[135 124 141 130  90 132 115 188] -> <13>
[114 131 151 129 104 116  93 210] -> <27>
[136 118 108 132 174 123 136  45] -> <28>
[141 115 108 123 126 153 179  72] -> <215>
[107 117 137 136 183  88  73 119] -> <196>
[141 136 108 123 126 153 179  72] -> <104>
[136 115 108 132 174 123 136  45] -> <38>
[141 138 109 121 119 156 182  79] -> <2>
[144 139 121 121  79 162 174 140] -> <55>
[139 139 119 121  96  94 170 125] -> <52>
[139 139 119 121  96 156 170 125] -> <168>
[121 126 115 130 181 114 128  60] -> <76>
size: [121] | 1
size: [139 139] | 2

[ 67 128 137  82 163  58 128 118 146 167  93  62  65 124 136 109 143 140
  90  94  95  83  78  97 149  73  87 130 106]  <52>
[107 124 166 144 152 136 115 155  93  94 175 148 148 119 126 161 129 108
 158 104 122 239  93 179  42 177 100 156  62]  <28>
[103 108  69  86 147  43 125 130 130 143 103  66 112 124 115 101 137 117
 140 139 144  43  94 137 190  89 146 156 122]  <196>
[103 115  94 114 142  93 124 129 127 124 133 102 115 120 127 107 133 125
 150 126 138 108 101 146 137 124 145 155 112]  <76>
[ 56 115  71 100 104 109  72 101 100 135 106  71 108 182  84 121 124 128
 127 207 142  46  51 183 205  83 150 100 113]  <55>
[144 126 176 146 137 132 112 166  77  93 161 154 187 127 109 192 125  84
 152 134 130 236 117 183  66 173  87 139  76]  <168>
[107 126 166 147 141 147 107 149  85  92 172 148 153 129 118 167 125 106
 154 122 124 238  91 188  50 176 101 145  64]  <104>
size: [ 56 115  71 100 104 109  72 101 100 135 106  71 108 182  84 121 124 128
 127 207 142  46  51 183 205  83 150 100 113] | 29
size: [ 67 128 137  82 163  58 128 118 146] | 9
size: [107 124 166 144 152] | 5
size: [ 67 128 137  82 163  58 128 118 146 167  93  62  65 124 136 109 143 140
  90  94  95  83  78  97] | 24
size: [103 108  69  86 147  43 125 130] | 8
size: [103 108  69  86 147  43 125 130 130 143 103  66 112 124 115 101 137 117
 140 139 144  43  94 137 190  89 146 156 122] | 29

[129 128 128 135 209 165 129 129] -> <38>
[129 128 128 132 151 216 152 129] -> <27>
[129 128 131 196 180 135 129 129] -> <168>
[143 128 128 132 133 134 152 214] -> <13>
[129 193 186 135 134 133 129 129] -> <76>
[129 128 135 210 163 134 129 129] -> <215>
[129 128 128 131 145 209 160 129] -> <2>
[129 128 128 135 206 170 129 129] -> <196>
size: [129 128 131 196 180] | 5
size: [129 128 128 131 145] | 5

[143 100 107  96  85 159  96 124 160 139 219  87  79 160  79 125 127 143
 153  83 150 121 122 110 181  97  90 105 172 105 197 151 108] : <52>
[163 111 141 102 177 140 130 118 154 152 174 122 158 128 117  76 149  80
 183 132 120  95 105 110 150  96 138  94 139  88 136  41 177] : <2>
[145 142 124 130 114 116 130 136 135 129 140 115 122 135 143 110 112 117
 128 131 131 117 146 145 151 109 122 128 114 149 135 143 117] : <55>
[134 145 118 143 126 127 122  92 129 132 139 130 174 138 133 105 155  99
 141 125 142 136 116 107 146 113 146 118 125 125 129 147 146] : <196>
[131 129 127 127 129 128 128 129 128 129 124 127 129 125 130 131 130 125
 126 127 127 128 125 131 125 133 131 130 124 127 127 124 133] : <168>
[116 143 114  66 163 131 103 140 189 141  92 140 157 110  73 131 151 149
  79 102 153 103 113 161  70 151 167 112 124 116 122 197 131] : <28>
size: [163 111 141 102 177 140 130 118 154 152 174 122 158 128 117  76 149  80
 183 132 120] | 21
size: [145 142 124 130 114 116 130 136 135 129] | 10
size: [143 100 107  96  85 159  96 124 160 139 219  87  79 160  79] | 15
size: [116 143 114  66 163 131 103 140 189 141  92 140 157 110  73 131 151 149
  79 102 153 103 113 161  70 151 167 112 124 116 122 197 131] | 33
size: [134 145 118 143 126 127 122  92 129 132 139 130 174 138 133 105 155  99
 141 125 142 136 116 107 146 113 146 118 125 125 129 147 146] | 33

[166 146 126 119  92 140 155 122 143 113  81  49 117 129 190 146 144 180
  66 184 118 168]  <55>
[166 146 126 119  92 121 155 122 143 113  81  49 117 129 190 146 144 180
  66 184 118 168]  <215>
[177 125 145 122 112 132 172 155 122 108 132 155 145 141 216 127 132  66
 137 201 144  99]  <38>
size: [166 146 126 119  92 121 155 122 143 113  81  49 117 129 190 146 144 180
  66 184 118 168] | 22
size: [166 146 126 119  92 140 155 122 143 113  81  49 117 129 190 146 144 180
  66 184 118 168] | 22
size: [166 146 126 119  92] | 5
size: [177 125 145 122 112 132 172 155 122 108 132 155 145 141 216 127 132  66
 137 201 144  99] | 22
size: [166 146 126 119  92 121 155 122 143 113  81  49 117 129 190] | 15

[141 124 114  88 105 121  90  86 209] = <28>
[170 126 115 143 116 109 139 145 162] = <55>
[ 99 120  85 104 102 114  75 102 148] = <215>
[ 94 124  52  90 149  58  14 126 153] = <2>
[108 149 212 135 223 155 170 158  42] = <168>
size: [ 94 124  52  90] | 4
size: [108] | 1
size: [108 149 212 135] | 4

[ 62 108  76 152 139] -> <104>
[155  97 147 153  38] -> <76>
[ 37 128  57 165 147] -> <52>
[ 46  87  91 125 157] -> <13>
[134 101  95 140  72] -> <168>
[ 46  87  91 125  65] -> <215>
size: [ 46  87  91 125 157] | 5
size: [134] | 1

[ 99  88  95 129  98 104 171 103 157  96 100  74 147  99 152 124 117 168
 111 173 135 168 163 165  91 143  84 121  88 159 167 162 115 110 113  91
 150 150  91 137 171 126] -> <215>
[107  32 181 102  65  93 111 121 157 177 155 180 120 189 163  35  69  79
  54 110  61  74 108 156  77 128 145  94 126 118  90 134 134 175 155 110
 126 126  48  96 147 189] -> <13>
[ 57 115 155 102  43 145 161 138  63 207 101 104  66  91 177 143 109 177
 131 202 165  76 195 197  54  94 149 169 139  91 195 218 184  55 154 183
 173 124  69  40 169 167] -> <52>
[126  72  96  97 132 100 108 110 134 103 129 144 123 157  60  53  81  36
  42 104  75 112  96  99 134 104 112  85 109 112  66  79  83 146  84  94
  65  73 112 134  88  93] -> <28>
[115 105 180  96 100 106 121 161 101 142 122 136 101 118 152  99 101 114
 140 126  88  70 132  91 110  85 116  63 127 141 143 123 132 150 140 169
  77 137 113 127 114 129] -> <104>
[ 76 107  82 118 128  84 183  75 171 108 170  79 104 156  91  70  64  85
  66 145 161 148 176 104  85 180 154  79  73 177 154 123 105 155  76 146
  79  81 146 143 117 116] -> <38>
[ 98 135 107  77 148  68 172  85 176 111 163  74  84 159 102 103  66 116
 114 171 159 175 169 129  71 180 162 127  66 163 155 137 113 154  73 140
 116 108 146 159 117 113] -> <76>
[167  87 137 143 126 113  90 133 101 104 103 129 119  86 178  78 147 148
 158  80  95 109  84  93 120 112 118  99 121 129 134 122 174 102 184 132
 118 115 127 141 161 175] -> <196>
[104 104 101 171 124 144 142 119 117 112 102 140 152 113 129  87 116 108
  90 109 161 142 129 115 128 142 123 135 159 120 155 105 110  99 119 161
 110 137 122  99 128 116] -> <2>
size: [ 76 107  82 118 128  84 183  75 171 108 170  79 104 156  91  70] | 16
size: [ 99  88  95 129  98 104 171 103 157  96 100  74 147  99 152 124 117 168
 111 173 135 168 163 165  91 143  84 121  88] | 29
size: [ 98 135 107  77 148  68 172  85 176 111 163  74  84 159 102 103  66 116
 114 171 159 175 169 129  71 180 162 127  66 163 155 137 113 154  73 140
 116 108 146 159 117 113] | 42
size: [104 104 101 171 124 144 142 119 117 112 102 140 152] | 13
size: [ 98 135 107  77 148  68 172  85 176 111 163  74  84 159 102 103  66 116
 114] | 19
size: [ 76 107  82 118 128  84 183  75 171 108 170  79 104 156  91  70  64  85
  66 145 161 148 176 104  85 180 154  79  73 177 154 123 105 155  76 146
  79] | 37
size: [ 99  88  95 129  98 104 171 103 157  96 100  74 147  99 152 124 117 168
 111 173 135 168 163 165  91 143  84 121  88 159 167 162 115 110 113  91
 150 150] | 38

[143 152 120  99  99 186 114 155 135 133  95 126 170 134 120  82 164 148
 196  59 130  75] = <52>
[122 137 111 102 138 167 100 185 104 118  91 170 170 133 128 140 125 134
 160  66 108 100] = <215>
[131 136 127 113 127 164 129 138 122 127 137 167 139 122 145 137 132 153
 128  91 130 113] = <2>
[129 137 123 108 130 169 121 152 117 125 126 172 149 125 142 138 132 150
 137  80 125 107] = <76>
[103 108 114 135 170  86  99 175  95 109  93 143 137 136 115 178  84  88
 110 147  94 154] = <38>
[123 133 129 108 149 182 136 142 103 121 170 234 129 110 176 184 113 177
  84  76 129 125] = <196>
[123 137 113 101 138 171 104 181 104 119 100 178 167 130 134 143 126 141
 153  64 110 100] = <28>
[133 144 111 103 110 159  96 178 126 126  63 107 181 143  99  86 152 119
 208  72 113  81] = <13>
[117 123 107 127 133  94  83 184 117 118  41  70 168 152  76 105 122  71
 190 130  96 116] = <104>
[131 136 120 115 119 146 112 154 126 127  96 119 155 136 114 107 140 124
 168  98 121 104] = <55>
[137 151 123  92 118 211 125 154 118 128 135 199 160 119 156 129 147 179
 149  40 132  85] = <168>
size: [137 151 123  92 118 211 125 154 118] | 9
size: [131 136 127 113 127 164 129 138 122 127 137 167] | 12
size: [143 152 120  99  99 186 114 155 135 133  95 126 170 134 120  82 164 148
 196  59] | 20
size: [143 152 120  99  99 186 114 155 135 133  95 126 170 134 120  82 164] | 17
size: [103 108 114 135 170  86  99 175  95 109  93 143 137] | 13
size: [129 137 123 108 130 169 121 152 117 125] | 10
size: [133 144 111 103 110 159  96 178 126] | 9

[160 162  75 101 101 145 100  62  84 111 151 127 115 111 140 101 155 101
 114 120 113 149 127 138 115 113 141 125 136  88 121 120] -> <28>
[160 162  75 101 101 145 100  62  84 111 151 127 115 111 140 101 155 101
 114 120 113 149 127 138 115 113 141 125 136  88 121 137] -> <13>
[108 134  84  78  90 124  99  98 103  71 117 104 131 143 131 144 125 128
  94  45  72 172 135 147 122 126  98 116 169  49  89 144] -> <104>
size: [160 162  75 101 101 145 100  62  84 111 151 127 115 111 140 101] | 16
size: [108 134  84  78  90 124  99  98 103  71 117 104 131 143 131 144 125 128
  94  45  72 172 135 147 122 126  98 116 169  49  89 144] | 32
size: [160 162  75] | 3
size: [160 162  75 101 101 145 100  62  84 111 151 127 115 111 140 101 155 101
 114 120 113 149 127 138 115] | 25
size: [160 162  75 101] | 4
size: [160 162  75 101 101 145 100  62  84 111 151 127 115 111 140 101 155] | 17
size: [160 162  75 101] | 4

[143 168 149  97 106 149 130 123 201 136 164 166 144 100 111 115 124  93
 162 145  85  87 167 146 150  87 117  88] -> <2>
[164 138  84  97 136  20  36 144  80 154 149 118  71 139 161  52  86  44
  38  27 235 165 151 129 136 159 137 125] -> <52>
[101 153 116  40  91 133 111 144 181 119 134 190 100 119 121 115 140 117
 162 145 127  87 183 129 136  87 107 125] -> <104>
[101 153 116  40 181 133 111 144 181 119 134 190 100 119 121 115 140 117
 162 145 127  87 183 129 136  87 107 125] -> <215>
[ 80  93 100 125 136 101 130 186 100 101  57 118 100 159 171 139 132 166
 121 111 170 126 135 112  92 159 117 180] -> <13>
[101  78 132 210 166 117 149 165 100 101  88  94 129 149 161 127 109 166
 100 111 149 126 102 129  78 159 147 162] -> <55>
[ 80  93 100 125 136 101 130 186 100 101  57 118 100 159 171 139 132 166
 121 111 170 126 135 112  78 159 117 180] -> <168>
size: [101 153 116  40 181 133 111 144 181 119 134 190 100 119] | 14
size: [143 168 149  97 106 149 130 123] | 8
size: [101  78 132 210 166 117 149 165] | 8
size: [164 138  84  97 136  20  36 144  80 154 149 118  71 139 161  52  86  44
  38  27 235 165 151 129 136 159 137 125] | 28
size: [164 138  84  97 136  20  36] | 7
size: [164 138  84  97 136  20  36 144  80] | 9
size: [ 80  93 100 125 136 101 130 186 100 101  57 118 100 159 171 139 132 166
 121 111 170 126 135 112] | 24

[143 135 132 170 132 175 144 100 119 137 164  52 119 135]  <38>
[196 198  96 109  94 160 134 128 123 183 169 106  85 109]  <168>
[128 163 115 110 143 135 103 141 120 153 142  93 188 149]  <28>
[ 77  85 150 120 118 144 139 200 134 101  76 168  93 120]  <13>
[176 202 154 127  66 126 108 111 120 149 137 105 118 127]  <52>
[102 111 122 155 145 147 109 108 135 169 151  48 165 117]  <27>
[140 105  77 113 151 211 120 148 133 127 158 112 105 122]  <104>
size: [143 135 132 170 132 175 144 100 119 137] | 10
size: [ 77  85 150 120 118 144 139 200 134 101  76 168  93 120] | 14
size: [196 198  96 109  94 160 134] | 7
size: [143] | 1
size: [128 163 115 110 143 135 103 141 120 153 142  93 188 149] | 14
size: [102 111 122 155 145 147 109 108 135 169 151  48] | 12
size: [176 202 154 127  66 126 108 111 120 149 137 105 118 127] | 14

[165 139 109 231 137  99 127  53] -> <104>
[161 143 101  53 139 137  85 203] -> <55>
[154 206 108 205 187 108 203 154] -> <2>
[161  98 120 135  76 135 192  81] -> <27>
[155 139  81 128 223 179  92 117] -> <215>
size: [161 143 101] | 3
size: [165 139 109 231 137  99] | 6
size: [165 139 109 231] | 4

[141 119 118 102 116 154 127 156 151 129  83]  <27>
[118 143 144 177 144  80 121  90  90 135 192]  <13>
[132 123 108 135 133 102 125 136 134 155 104]  <28>
[122 112  93  92 129 134 143 150 161 141  69]  <76>
[140 130 153 111 111 177 123 139 131  98 131]  <55>
[143 128 123 142 126 113 115 139 128 148 114]  <38>
[123 126 139  98 118 174 137 134 138  97 126]  <52>
[143 130 126 154 130  99 113 132 120 152 125]  <215>
[137 133 152 126 117 158 121 130 121 106 145]  <104>
[ 95 116  78 118 153  78 154 116 144 160 100]  <2>
[ 88 106 100  25 123 209 179 142 183  79  74]  <196>
size: [132 123 108 135 133 102] | 6
size: [137 133 152 126 117 158] | 6

[ 91 134 189 164] : <13>
[152 158 161 102] : <2>
[100 153 100 138] : <38>
[143 158  99 177] : <215>
[ 52 158  99 177] : <76>
size: [143 158] | 2
size: [91] | 1
size: [100 153 100 138] | 4
size: [ 91 134] | 2

[ 85 138 103 179 155  86  97 121 173 111  85 168 139 132  77  87 151 119
  98 160  95 127 131 121 186 157  75 165] = <27>
[121 161 124 148 181 117  86 110 178 155 130 144 171 152  99  69 166 127
  74 126  71 146 167 138 172 130  98 138] = <196>
[ 85 138 103 179 155  86  97 121 173 111  85 168 139 132  77  87 151 119
  98 160  95 127 131 121 186 157  75 154] = <38>
size: [121 161 124 148 181 117  86 110 178 155 130 144 171 152  99  69 166 127
  74 126  71 146 167] | 23
size: [ 85 138 103 179 155  86  97 121 173 111  85 168 139] | 13
size: [ 85 138 103 179 155  86  97 121] | 8
size: [ 85 138 103 179 155  86  97 121] | 8

[ 80 129 211  96 137 140 136 118  66]  <27>
[158  99 156 109 122 129 178 148 147]  <2>
[145 144 165 136 152  96 178 109  42]  <28>
[170  40 193  83  61 174  94 157  89]  <55>
[196  55 128  30  30 196 115 196 124]  <52>
[183  25 202  83  46 174 115 157  89]  <215>
[158 129 165 136 152  96 167 128  54]  <104>
[183  25 193  83  61 174 115 157  77]  <168>
[ 80 114 202 109 137 129 146 118  66]  <13>
[183  70 221  17 106 163  94 177 135]  <76>
[183  40 147  30  30 185  94 196 124]  <38>
size: [183  40 147  30  30 185  94 196 124] | 9
size: [158  99 156] | 3
size: [183  25 202  83  46 174 115] | 7
size: [183  25 202  83  46 174 115 157  89] | 9
size: [158  99 156 109 122] | 5

